X: rows in 3 groups, each row roughly a mix of its group's directions:
X (106 x 10):
[[ -2.1 -15.4  17.5   9.0  -9.0 -20.6  -7.4 -38.1 -39.3 -26.2]
 [-48.8  -9.4  -4.6  13.8 -11.0  28.5 -26.1  16.5  11.3  13.1]
 [  7.5  40.1  11.3  11.4 -43.6  13.7  14.8 -12.9   6.5  20.7]
 [-18.1 -20.9 -12.6  -5.9  -6.9  25.3  29.1  30.7  22.6  30.4]
 [  1.2   7.6 -11.6  -8.1  -8.0  26.1   9.8  32.6  45.0  26.1]
 [-27.9 -10.6   0.1 -32.9  10.8  13.7  47.5 -10.2 -12.5  -8.9]
 [-24.3  33.4  31.9   4.5  22.0  34.6   4.0   6.5 -17.4   8.8]
 [ 19.9  12.9  20.7  17.6  -5.2 -22.3 -42.9 -30.1 -10.3 -14.0]
 [ 12.2  18.9 -28.5  33.8  26.9  12.4 -11.7  13.4  30.9  16.1]
 [-28.5  27.3   8.1  -3.5  19.0  -1.8  -3.0   2.5  42.4  32.5]
 [ 10.0  18.1 -20.0   4.3   3.2  -8.7 -58.0 -15.4   0.0 -18.2]
 [ -0.5   1.3 -14.4 -32.9  40.6  17.2 -10.3 -32.7  11.7 -17.8]
 [ 23.9  23.3   4.4  -2.8 -26.8 -39.7   0.0  22.7  -7.3 -29.4]
 [-16.0 -12.5 -23.7  -5.5 -28.7  37.2  27.6  16.0  14.8  20.5]
 [ 26.3 -10.8 -25.8 -15.0  27.4 -36.9 -15.4 -13.7   6.2 -24.3]
 [-21.9 -28.8 -38.9  15.2 -39.4 -11.6  -1.0   8.9   2.7   6.8]
 [-17.1  53.5  -0.4   1.8   1.1 -24.2  12.0  12.6 -17.1 -22.9]
 [-36.2 -14.1 -24.1   7.7   4.5  15.2 -19.4  -3.0  30.5  34.0]
 [ -4.7   1.3  -1.1   8.6   0.8 -39.7 -55.1   2.3 -11.2  -5.4]
 [  3.5  30.3 -13.2  17.8  22.5 -15.5 -27.0  15.5  34.6  23.1]
 [ 22.5 -21.7   9.2 -19.8  21.0 -41.8   6.0  -0.5 -17.6  29.6]
 [ 28.2  -3.9  36.1  -7.5  10.5 -34.2 -25.8  11.5   5.9  24.2]
 [ -6.6 -20.9  57.2   7.3   1.2  28.9  -7.6   5.2  -0.9  11.7]
 [  2.9  -1.2  47.3   9.7 -11.4  21.6  18.7 -18.4 -31.0  16.8]
 [-31.0  28.6  -3.7  15.5 -21.4  21.9  20.1  26.6 -26.8   8.1]
 [ 24.4 -23.4   5.9  11.0 -33.3 -16.9  40.5  -4.7 -19.4 -11.7]
 [-12.7   4.9 -22.3  -7.5 -14.5   6.7 -32.0 -25.5  46.7   4.6]
 [ 40.2  -3.0 -21.8   8.8  -3.2  17.4  27.7 -21.0 -27.9 -19.6]
 [ 19.5  -2.4  12.1   6.5 -11.9 -43.7  43.3   1.7  -8.4  17.2]
 [-31.3 -11.0  -7.8 -17.1 -16.0   9.9  34.1  -8.9 -27.2 -32.9]
 [ 10.4  35.0  -0.3  11.2  22.4 -32.3  32.7  10.7 -25.3   6.0]
 [ 29.4  10.9  16.7  22.7  17.5  31.1 -38.5  11.0 -14.4   3.7]
 [ -0.1 -26.1  21.0   3.6  -9.7 -20.2  36.1  31.9 -26.4  14.7]
 [ 44.5 -10.8   2.6   5.1   2.7  -7.9  -0.7  12.2 -41.6 -28.0]
 [  3.6   8.4 -34.4  18.3 -22.3  -6.0 -40.4  -1.3 -18.4 -27.6]
 [ 12.6 -32.3  -1.9 -29.8  16.8  -0.4  36.2  16.5 -29.8  -4.7]
 [ -4.4  -8.6  11.9  -2.6  15.4 -17.9  28.8 -15.4   1.3  54.7]
 [ 24.7  28.1  24.3  -4.5  20.6 -20.8  16.3  30.5 -12.3 -25.6]
 [-20.6  -6.8  -0.9 -28.3 -22.1 -51.0   4.0  -1.2  21.7   4.8]
 [  0.7  -1.0   9.5  32.0  24.7 -10.8 -31.1  -3.0  -3.3  45.1]
 [-13.4 -10.6 -18.8 -21.4   8.1  25.9  43.8 -28.7  16.9   2.1]
 [ 11.6  24.1   3.4  -2.6  55.6   8.2  22.7  16.4 -12.9   4.4]
 [ 31.2   6.6  14.0   6.2 -22.4 -29.4   5.1  12.5 -31.8 -32.6]
 [ 38.4  22.3  24.1   5.7   6.9  -5.2 -39.7  12.7  19.7  -9.2]
 [ 34.1 -20.7   6.2   3.1  17.5 -30.3  -5.1   9.0  20.9  38.4]
 [ -4.8  -6.0  31.4  -8.6  55.4  17.2 -17.3   2.1   5.3   7.2]
 [ 11.5   7.7 -25.8  43.9 -39.2  10.9 -13.1 -12.9  -8.0   5.7]
 [ -6.5 -19.8  -4.2   9.6 -19.6  11.7 -52.9 -22.0   2.0  22.8]
 [ 32.1  -2.0 -40.2  -0.2   2.8  21.3 -10.5 -26.5 -21.3 -22.3]
 [ 15.5   4.1 -17.6  20.0 -10.5  22.3   0.1  -0.7 -43.2 -37.8]
 [-10.0 -16.4 -30.3 -23.4  32.4  -4.4  22.2 -30.0  17.1  16.7]
 [ -9.7  -3.9 -34.9  -2.0  23.0  -2.1  30.8   6.2  41.8  16.6]
 [  7.6  -1.3  41.1  -7.7 -27.2 -32.9  -8.1  -8.8 -33.0   3.0]
 [ 31.0  22.5  10.5 -26.4  17.0  31.4  25.2   7.7   8.6 -23.5]
 [-21.6 -12.1  -3.3  20.6  16.1  -9.0 -52.2 -19.9  -4.7  18.4]
 [ 31.2  29.6  26.6   9.4  30.2  -3.7 -32.1  14.9   5.0   4.1]
 [  6.6  29.0   4.7  33.3 -12.5  21.5 -44.1   0.8  16.0   5.9]
 [ 14.7 -32.9 -32.0 -17.5  13.3  -6.7  11.2 -16.8 -38.0 -13.3]
 [ 30.6   0.4   2.2 -34.1  31.3 -12.0  12.8 -29.8  13.2 -20.3]
 [  3.9   6.7  18.1   4.2  55.0   2.6   8.9   2.5 -12.4  34.6]
 [-30.6  12.5   3.5  -5.7   4.1  49.0  28.3  -2.5  11.2 -19.6]
 [  1.6   7.7  -0.2  31.6  -5.3 -13.3 -59.1  -1.7  -8.7   6.0]
 [-23.8 -43.0  -4.4  15.9  17.5  -1.8  -0.1 -20.2 -23.1  30.4]
 [-12.5  10.7  14.9  12.9  13.7  -9.3 -51.2 -29.6 -13.8 -15.6]
 [-21.9  -8.3  19.2 -19.7  13.4  39.1  36.9 -15.6 -14.9   5.6]
 [ -7.4   3.9  -1.2   4.3 -46.1 -29.5  36.3  20.8   5.8  -2.4]
 [-24.7  -0.4 -10.4  35.5 -13.5   4.8 -28.2  35.8  -5.4  23.9]
 [-35.7 -15.6 -17.3  -7.4  -2.4  14.7 -26.4 -29.9  33.9   5.6]
 [-33.6 -22.6  -6.1  -5.1  10.5  12.4  37.2  20.8 -32.8  -2.9]
 [ 46.0 -19.0  -7.6   6.6   8.3 -12.5   8.3  10.2 -38.1 -21.0]
 [ 30.7  43.3  20.9  -6.9   2.8   2.6 -18.0  16.8  13.1 -27.9]
 [-44.2 -18.8 -14.5  -1.0 -11.5  17.2  37.3   8.0 -19.8   8.7]
 [  3.3  16.8  -2.8 -20.2  16.3  -7.7  -2.5   4.1 -22.7 -57.4]
 [-11.7  30.7   2.0  28.8 -33.3   8.7  -9.0  35.6 -20.7   1.2]
 [ 15.2  33.1  15.3  -0.2  36.2 -15.4  20.2  13.5 -34.1   1.2]
 [ 16.0  11.5 -51.0  -2.1   5.9 -39.8  -5.2 -11.8   1.4  -9.6]
 [ 10.8   2.5  18.5   7.5  35.0  52.1 -13.2  -2.1   1.7  15.2]
 [-22.7  27.4 -27.8  17.2  -5.6  35.4   6.0   1.3   0.9 -34.7]
 [-29.2 -28.9 -10.4 -10.1 -18.5   9.7  45.5 -15.7 -14.4   2.9]
 [-23.6   2.6   9.8 -23.2 -36.4 -16.8  24.2   5.7  15.8 -34.6]
 [-15.9 -23.0 -53.6 -11.7 -13.7 -15.4  21.5  -9.6  10.1  -1.6]
 [ -6.4 -11.2  36.1  11.6 -31.8  28.1 -23.0   1.0  26.3  15.6]
 [  7.4  -6.2 -14.0 -26.4  55.7  -4.1  23.4  14.0   0.2   4.6]
 [-13.0 -37.4  -2.8   7.5  20.2  -1.6  31.5 -31.2 -24.5  16.2]
 [ 14.0   2.9  -4.1  -9.4   3.9 -54.5 -10.0 -10.5 -21.2 -30.3]
 [ -7.8  -2.5   6.5   0.2  34.0  28.7 -27.3  -9.3  16.1  41.1]
 [ 16.2   3.2  11.5 -11.8  38.3 -28.9  -4.0  -0.5 -32.1  31.1]
 [ 42.9 -12.6  -7.5  11.6  -2.4   1.3  -2.6  10.6 -37.7 -33.6]
 [-20.3 -24.2   6.3   9.2  38.0 -10.3 -32.4 -25.4 -14.3  17.4]
 [ 36.2  33.4   9.8   8.8  15.3 -11.7 -37.8  16.0  14.0  -4.5]
 [ 28.6  22.7 -17.9 -20.8 -16.4  -8.3 -27.0  26.2  -0.9 -32.1]
 [ -6.5  25.6 -11.8 -17.0   0.8  25.9 -18.2   1.0  51.9   6.4]
 [ 12.2 -31.5   0.6   3.7  14.0 -25.2 -18.3  15.0 -48.1   2.0]
 [ -8.8 -20.0 -23.6  17.2 -27.7  29.7 -17.6  25.4  -6.3  29.8]
 [-20.1  29.6 -19.8  23.1 -19.5  28.4  -3.4   5.4  10.5 -36.4]
 [-39.8 -30.9 -31.8 -21.8  -6.5   8.2   7.8  -3.1  13.9  21.7]
 [-22.6 -17.7   9.0   0.8 -38.5  19.0 -34.2 -17.5  24.9   5.6]
 [ 33.2  35.4  11.0  25.0 -15.9  11.5 -30.3  18.7   0.5 -10.4]
 [ 19.2  14.6  19.0 -20.0 -16.4 -14.5  37.0  36.6   1.1 -18.3]
 [-36.2 -29.8 -11.4   2.2 -10.2   9.0  37.5 -11.7 -17.1  22.5]
 [ 13.6  13.2  21.6   7.0  15.8 -48.8 -22.2 -10.2 -17.3 -21.7]
 [ -3.7 -17.7 -32.0 -18.5 -15.3 -33.0 -34.7   5.9  19.4 -15.4]
 [ 13.9  20.3   8.6  -4.4  47.1  13.6  32.3  16.5 -19.3  -8.9]
 [ -3.1   3.0   9.1  30.3 -32.3 -32.8 -28.2  27.2 -10.5   9.6]
 [ 26.9  18.7  21.4 -29.5  15.2  -1.6  23.5 -28.4  -5.2 -29.1]
 [  5.4 -27.7   8.7 -28.4  25.5   1.5  46.8  -9.0 -13.5  -9.0]]

one row of each group, then the others: which group is each in?
[ -1.2  -1.2  -8.2 -25.3  40.5  30.1   5.8 -36.9  11.9  -8.9]
Q
[ -7.6 -10.8 -29.2  -6.2 -53.6   1.8  12.3 -11.7  25.0  -3.1]
R
[-17.2  22.9  46.7  -0.2 -38.6 -11.1  14.7  -4.2  -1.4  -4.4]
A

[ 54.6   5.4  30.3   5.8   2.3 -21.8  10.8   8.2 -15.3  -4.0]
R
[  2.8  31.3  -4.9  33.1 -18.1  25.9   0.8  15.1   8.2 -38.3]
A
[ 14.8  25.1  12.1  11.2  42.4   3.6   5.3   2.1 -39.8  18.0]
A
[-25.9 -12.4  -8.9  17.7 -17.3 -19.8 -47.9  12.9  -1.4  22.3]
Q
[-36.4 -40.8 -18.7 -19.8  18.1  10.4  24.4   3.4  -4.4  -8.4]
R
[ 12.9 -10.6 -16.5  37.2 -18.6  41.8   9.3  -8.0 -16.3  20.6]
Q
[ 23.2  26.9  14.7  27.2  -0.5 -29.0 -34.6 -11.6 -10.4 -19.3]
Q
[ 22.9  38.3  -5.3  22.7 -25.2   3.4 -36.1   2.6  10.9 -15.8]
Q
[ 51.4  19.0  32.7  -3.7 -11.8   2.8  15.1  17.0  10.7   1.4]
R
